In the data rows, zero lies at 4.5, halfway between 4 and 5.
Here are some points:
[7 5 4 7 4 5 2 7 2 7 2 2 5 5 5 7 7 5 2 7 2 5 5 4 2 7 7 7 2 7 5 7]
[5 4 2 7 4 4 4 4 5 4 7 4 2 2 2 5 4 4 4 7 5 7 5 4 2 7 7 7 5 4 5 5]
[7 7 2 7 5 5 4 2 5 7 5 2 4 4 4 5 5 4 2 5 5 7 5 4 2 7 7 5 5 7 5 4]
[5 7 2 7 5 7 7 2 7 2 4 7 7 2 5 7 5 2 4 4 7 4 2 2 4 5 4 2 7 5 2 4]
[5 5 2 7 5 4 5 4 5 5 5 2 4 2 2 5 5 4 2 5 5 7 5 4 2 5 5 5 5 5 4 4]
[7 7 2 5 7 2 5 2 7 5 4 4 7 2 4 7 7 4 2 2 7 7 4 2 2 5 5 5 5 7 5 4]
[7 4 2 7 4 2 4 4 5 4 4 4 4 2 2 5 4 4 2 5 5 7 5 4 2 7 7 7 5 5 4 5]
[5 5 2 7 5 4 7 2 7 2 5 7 4 2 4 7 4 2 4 4 7 5 2 4 4 5 2 4 7 4 2 4]
[4 2 4 5 2 5 2 5 5 5 7 4 2 2 4 5 4 4 5 7 5 4 7 7 4 4 5 7 5 2 5 7]
[7 7 4 4 7 7 5 2 7 4 4 7 7 5 7 7 7 2 5 4 5 5 2 2 4 5 5 5 7 7 2 2]
[5 2 2 7 2 4 2 4 4 7 4 4 2 2 2 5 4 4 4 7 5 5 7 5 2 7 7 7 4 5 5 7]
[4 2 5 4 4 2 2 5 2 5 5 2 2 5 2 2 2 7 5 5 4 7 7 7 5 2 4 4 2 2 7 7]
[7 7 4 5 7 7 5 4 7 2 4 7 7 5 7 7 7 2 4 2 7 5 4 2 4 5 4 4 7 7 2 2]
[4 7 2 5 5 5 7 2 7 2 5 5 5 2 4 7 5 2 4 2 7 7 2 2 2 4 4 4 5 4 4 4]
[5 7 2 7 5 5 7 4 7 2 4 5 5 2 5 7 7 2 2 2 7 5 2 4 2 7 4 4 7 5 2 2]
[7 7 2 4 7 5 7 2 7 5 7 4 7 2 5 7 7 2 2 2 7 7 2 2 2 5 2 2 7 7 4 2]
[4 5 5 2 5 5 7 2 5 7 5 5 5 5 5 4 2 4 7 2 5 4 4 4 5 2 2 2 5 2 4 2]
[7 4 4 7 2 4 2 5 4 7 7 4 4 4 4 5 5 5 2 7 4 7 7 7 4 4 7 7 2 5 7 7]
Here are 10 more points, each followed by its number:
[4 4 5 2 5 2 4 5 4 4 4 2 4 5 2 2 2 7 5 4 4 5 5 5 5 2 4 2 2 2 7 5] 0
[4 5 7 2 4 5 5 5 5 7 2 7 7 7 7 4 7 5 5 2 2 2 2 5 5 4 4 4 4 5 4 4] 1
[4 2 5 7 4 4 2 7 2 2 5 4 2 4 4 5 5 5 4 7 2 4 5 7 5 7 7 7 2 5 7 7] 2
[4 4 5 5 4 5 2 7 2 2 7 2 2 5 5 5 5 7 4 7 4 4 7 5 7 7 7 7 4 4 7 7] 3
[5 2 5 4 2 2 2 7 2 7 2 2 2 7 2 4 5 7 4 5 2 2 7 7 5 5 7 5 2 5 7 7] 4
[2 2 7 2 4 2 4 4 4 2 2 5 4 5 2 2 2 5 5 4 2 2 5 7 5 2 4 5 5 2 4 5] 5
[7 2 2 7 2 4 2 4 4 4 5 5 2 4 2 5 4 4 4 7 5 7 7 4 2 4 7 7 5 4 5 5] 6
[2 4 7 2 4 5 4 5 4 5 2 5 5 7 7 4 2 5 7 5 4 2 5 7 7 2 4 4 4 4 4 4] 7
[4 4 7 2 5 4 4 5 4 4 4 5 5 7 4 2 2 7 7 2 4 2 4 5 7 2 4 2 4 4 5 5] 8
[4 5 5 4 7 4 4 7 4 2 7 2 5 4 5 4 7 7 4 5 4 7 2 4 5 7 7 5 2 5 7 7] 9
Which of these numbered points is nearest to each point below by angle, seen from the average point of the first points? Its number follows each.
[7 4 5 5 2 2 2 7 2 7 2 2 2 7 2 4 7 5 2 4 2 4 7 7 4 5 7 5 2 7 7 5] > 4
[5 7 5 4 7 7 7 4 7 7 2 5 7 5 7 7 7 2 4 2 5 5 2 2 2 5 5 4 7 7 2 2] > 1
[2 2 7 4 2 2 4 5 2 5 2 5 2 7 4 2 2 7 7 7 2 2 7 7 7 2 5 5 4 2 5 7] > 5
[7 7 4 4 7 7 7 2 7 5 2 7 7 5 7 7 7 2 5 2 5 5 2 2 4 4 4 2 7 7 2 2] > 1
[4 4 7 2 5 2 7 4 4 5 4 4 4 7 5 2 2 7 7 4 4 4 5 5 7 2 2 2 5 2 4 2] > 8
[4 5 4 7 4 5 7 4 7 2 7 7 4 2 5 5 5 2 5 4 7 4 4 4 5 4 2 4 7 2 4 5] > 5
Here are 10 other points, each followed by its number:
[7 7 4 5 7 4 4 4 4 2 2 2 7 5 4 5 7 5 2 2 4 7 2 2 4 7 7 4 4 7 4 5] 0
[2 4 7 2 4 4 5 5 4 4 2 5 5 7 5 2 2 5 7 4 2 2 5 7 7 2 2 4 4 2 4 4] 1
[2 5 7 2 5 7 7 5 4 7 5 5 7 7 7 2 4 5 7 4 4 2 4 4 7 4 2 2 5 4 4 2] 2
[5 2 2 5 2 4 4 4 5 4 7 5 2 2 4 5 4 4 5 7 5 4 7 5 4 5 5 5 5 2 5 5] 3
[4 5 7 2 7 2 5 5 2 5 7 2 5 5 4 2 4 7 5 4 4 5 4 4 7 4 4 4 2 4 7 5] 4
[2 5 7 2 5 4 5 5 4 7 4 4 7 7 5 2 4 7 7 4 4 4 4 5 7 4 2 2 4 4 5 4] 5
[2 4 7 2 4 7 4 5 5 4 5 7 5 7 7 4 5 5 7 5 4 2 4 5 7 4 5 5 4 5 4 5] 6
[7 7 4 5 7 7 7 4 7 4 5 5 7 4 7 7 7 2 4 2 7 7 4 2 4 5 2 2 7 7 2 2] 7
[4 4 5 4 5 5 7 2 5 2 7 7 4 4 5 4 2 4 5 4 7 4 4 4 5 4 2 2 7 2 2 2] 8
[2 2 7 2 4 4 4 5 5 2 2 5 4 7 5 2 2 7 5 4 4 2 4 5 7 2 4 4 4 4 5 5] 9
The same question for these:
[5 7 2 7 7 7 7 4 7 4 5 5 7 4 7 7 7 2 2 2 7 5 2 2 2 7 4 2 7 7 4 2] > 7
[5 5 4 4 7 2 5 4 5 5 7 4 4 2 2 4 4 4 5 4 7 7 5 4 4 5 2 4 5 2 7 4] > 4
[5 4 4 4 4 4 7 2 5 5 4 7 5 4 4 2 2 4 5 4 7 4 5 4 4 2 2 2 7 2 2 2] > 8
[2 5 7 2 5 4 5 7 2 7 5 2 5 7 5 2 2 7 7 5 4 4 5 5 7 2 2 2 4 4 7 4] > 5
[4 2 4 4 4 2 2 7 2 5 2 2 2 5 2 2 2 7 5 5 2 5 7 7 5 4 5 5 2 4 7 7] > 9
[2 4 7 2 2 7 4 7 2 7 2 5 4 7 7 2 2 5 7 5 2 2 5 7 7 2 2 4 4 4 4 4] > 1
